One vector is turned by the same rotation once a tick. Each row is the vector after some number of ticks, and that number follows the row.
The counts run from 0 to 304.
-.01; -.18; .09; -.09; .09; .01; .42; .02; -.17; -.17; .13; .00; .07; -.09; .23; -.18; .24; -.16; .09; -.06; .27; -.05; .03; -.26; -.13; .15; .20; .06; -.06; .07; -.17; .06; .07 -> 55
-.08; -.07; .19; .19; -.01; -.13; -.19; -.32; -.09; -.01; .03; .08; -.26; -.36; .02; -.05; .12; .03; .14; -.05; .09; .23; -.03; -.21; -.20; -.01; -.06; .10; -.14; -.26; -.08; .09; .13 -> 14
-.26; -.16; -.03; .18; .11; -.12; -.18; -.19; -.16; -.12; -.10; -.18; -.16; -.37; .01; -.10; .21; -.20; .24; .15; .13; -.01; .15; .02; -.08; .17; -.04; .07; -.10; -.11; -.20; -.01; .04 -> 162
.25; -.36; -.07; .07; -.06; .02; .09; .10; .12; -.20; .18; -.15; .27; -.33; .03; -.20; .26; -.20; .06; -.05; .06; -.15; -.10; -.04; .05; -.07; .14; .01; .06; .01; .13; -.08; .09 -> 116
.06; -.43; -.24; .19; .03; -.02; -.08; -.15; .19; -.20; .13; -.20; .02; -.35; .09; .01; .16; -.14; .05; .03; .16; .08; -.02; .09; .02; .13; .07; .03; -.08; -.13; .21; -.03; .01 -> 48
.01; -.14; -.07; .16; -.14; -.09; .02; .05; .00; -.20; .23; -.06; -.03; -.28; -.23; -.30; .31; -.11; .13; .01; -.09; -.21; .00; -.13; -.22; .28; .04; -.07; .09; .18; -.02; -.01; .10 -> 32
-.02; -.05; .04; .32; .19; -.28; -.01; .17; -.04; -.19; .18; .16; -.10; -.08; .03; -.02; .04; .04; .00; -.27; -.06; -.12; -.12; .02; .06; .16; .18; .21; -.29; .07; .28; -.04; -.05 -> 219
.20; -.20; .04; .23; .10; -.03; -.17; -.09; -.04; -.12; -.07; .20; .14; -.30; .10; .15; .05; .08; -.10; -.15; .11; .31; -.27; -.04; -.18; -.02; -.10; .11; -.13; -.15; .14; .14; .03 -> 109
.15; -.11; -.05; .23; -.12; -.12; -.10; .18; .00; -.21; .05; .06; .27; -.37; -.10; -.24; .22; -.04; .01; -.09; -.11; -.24; -.22; .10; .05; -.07; .00; -.02; .06; .01; .21; -.04; .07 -> 1
.28; -.33; -.09; .01; .17; .10; -.01; .06; .04; -.17; .09; .01; .11; -.18; .00; .04; .20; -.14; -.07; .01; .08; .31; -.09; -.15; -.11; .26; .02; .20; -.12; .14; .00; .06; .10 -> 140
-.24; .08; -.01; .35; -.09; -.18; .07; -.05; -.18; -.28; .03; .09; -.05; -.27; .08; -.16; .14; .06; .03; -.13; .02; -.24; -.15; .05; -.28; .21; -.05; -.14; .10; .04; .11; .10; -.04 -> 63
-.21; -.14; -.05; .27; .08; -.24; -.05; .11; -.17; -.24; -.07; -.06; .09; -.27; -.01; -.18; .25; -.07; .19; -.05; .02; -.31; .00; .17; .05; .14; .05; -.01; .05; .05; .04; -.02; -.09 -> 246
.16; -.14; .15; .08; .24; -.10; -.24; .15; -.05; -.04; .07; .10; -.03; -.20; -.18; -.07; .21; -.12; .11; -.04; -.06; .21; -.01; -.19; .06; .12; .11; .38; -.31; .09; -.12; -.04; .12 -> 252
-.03; .16; .32; .05; .16; -.05; .20; .11; -.33; -.12; .13; .07; -.02; -.16; .08; -.14; .21; -.20; .12; -.07; .10; -.10; .02; -.24; -.26; .01; .09; .11; -.07; .08; -.22; .02; .09 -> 122
-.11; .05; .31; .17; .10; -.31; -.08; .05; -.29; -.01; -.03; .28; -.03; -.12; -.06; -.20; .15; .11; .19; -.27; .00; -.06; -.07; -.20; .01; -.06; .09; .18; -.21; -.06; -.07; .03; .04 -> 38
.28; -.11; .04; .01; .10; .15; .03; .18; -.06; -.21; .00; .12; .30; -.33; .19; .00; .18; -.14; -.19; .00; .09; .12; -.28; .03; -.05; .08; .02; .17; -.11; .10; .10; .05; .10 -> 25
.12; -.28; .00; .12; -.17; -.08; .24; -.07; .11; -.09; .25; .08; .08; -.19; .14; -.23; .12; .04; -.02; -.28; .14; -.11; -.22; -.15; .01; -.04; .18; -.04; -.04; -.16; .26; .02; .08 -> 84
-.09; -.08; -.01; .18; -.03; -.08; .07; .01; -.17; -.21; .02; -.13; .01; -.27; -.10; -.20; .31; -.17; .17; .03; .05; -.21; .04; -.08; -.32; .23; -.02; -.11; .18; .15; -.17; .07; .05 -> 31
.10; -.20; .10; -.05; -.04; .06; .37; .01; -.02; -.13; .27; .13; .00; -.04; .18; -.20; .14; -.03; -.09; -.16; .19; .00; -.17; -.27; -.11; .17; .20; .08; -.17; .07; .08; .06; .12 -> 235
-.23; -.34; .04; -.04; .04; -.14; .09; -.22; -.18; -.02; -.08; -.01; -.10; -.14; .09; -.20; .22; -.01; .26; .01; .22; .02; .09; -.17; .06; .15; .13; .12; -.17; -.16; -.22; .05; .10 -> 166
.01; -.22; -.02; .29; .17; -.13; -.06; -.17; -.15; -.16; -.14; .03; .18; -.25; .20; .22; .12; .02; .02; -.13; .21; .17; -.13; -.04; -.26; -.04; -.10; -.01; .02; -.17; .05; .15; -.05 -> 110
.18; -.32; .06; .02; -.03; .01; .08; .02; .01; -.11; .03; .19; .22; -.25; .22; -.13; .10; .06; -.13; -.14; .14; .09; -.30; .00; .19; -.05; .11; .16; -.20; -.14; .21; .04; .10 -> 21
.18; -.09; .10; .14; .13; -.11; -.15; .33; -.06; -.16; .10; .01; .15; -.27; -.15; -.19; .21; -.19; .10; -.08; -.14; -.16; -.06; .02; .16; -.02; .15; .27; -.13; .14; .03; -.11; .07 -> 5
.07; -.29; -.06; .11; .26; -.12; -.13; .21; .01; -.20; .12; .01; .00; -.13; -.08; -.01; .17; -.12; .05; -.07; -.03; .08; .04; -.02; .17; .27; .17; .34; -.27; .15; .06; -.04; .01 -> 72
.20; -.38; -.07; .08; -.05; .03; -.17; -.12; .09; -.10; .00; -.12; .15; -.44; .04; -.09; .20; -.19; .06; .06; .10; .16; -.10; -.01; .07; -.08; .00; .10; -.06; -.24; .05; -.03; .14 -> 49
.16; -.07; .03; .24; -.02; -.01; -.09; -.03; -.15; -.17; -.13; .09; .32; -.41; .05; .00; .20; -.03; -.04; -.10; .09; .00; -.25; .00; -.25; -.12; -.16; -.11; .14; -.08; .09; .14; .05 -> 177
-.02; -.18; .15; .04; -.04; -.17; -.19; -.03; -.09; .04; .01; .21; -.10; -.24; -.18; -.33; .19; .06; .18; -.06; -.05; .05; -.08; -.23; .13; .09; .08; .23; -.24; -.11; -.14; .02; .17 -> 101
.14; -.05; .12; .05; .21; .13; .03; .13; -.22; -.19; -.13; .08; .29; -.33; .20; .04; .24; -.18; -.09; .04; .15; .10; -.17; .00; -.19; .00; -.09; .07; .03; .13; -.10; .11; .05 -> 26
.00; .12; .20; .14; .20; .00; .08; .20; -.28; -.22; -.11; .07; .22; -.30; .29; .02; .15; -.18; -.06; -.07; .13; -.14; -.15; .11; -.14; -.07; .01; .11; -.05; .08; .00; .04; -.01 -> 90
.00; -.12; -.05; .17; -.16; -.04; .12; .01; .02; -.17; .25; -.02; -.05; -.22; -.20; -.31; .25; -.06; .09; -.07; -.04; -.18; -.09; -.21; -.26; .25; .07; -.10; .13; .16; .00; .04; .09 -> 211
.04; -.15; .17; .13; .13; -.21; -.15; .01; -.12; -.04; -.04; .36; .01; -.16; .01; -.05; .07; .18; -.01; -.23; .02; .17; -.22; -.13; .11; .03; .09; .30; -.33; -.09; .11; .07; .04 -> 284
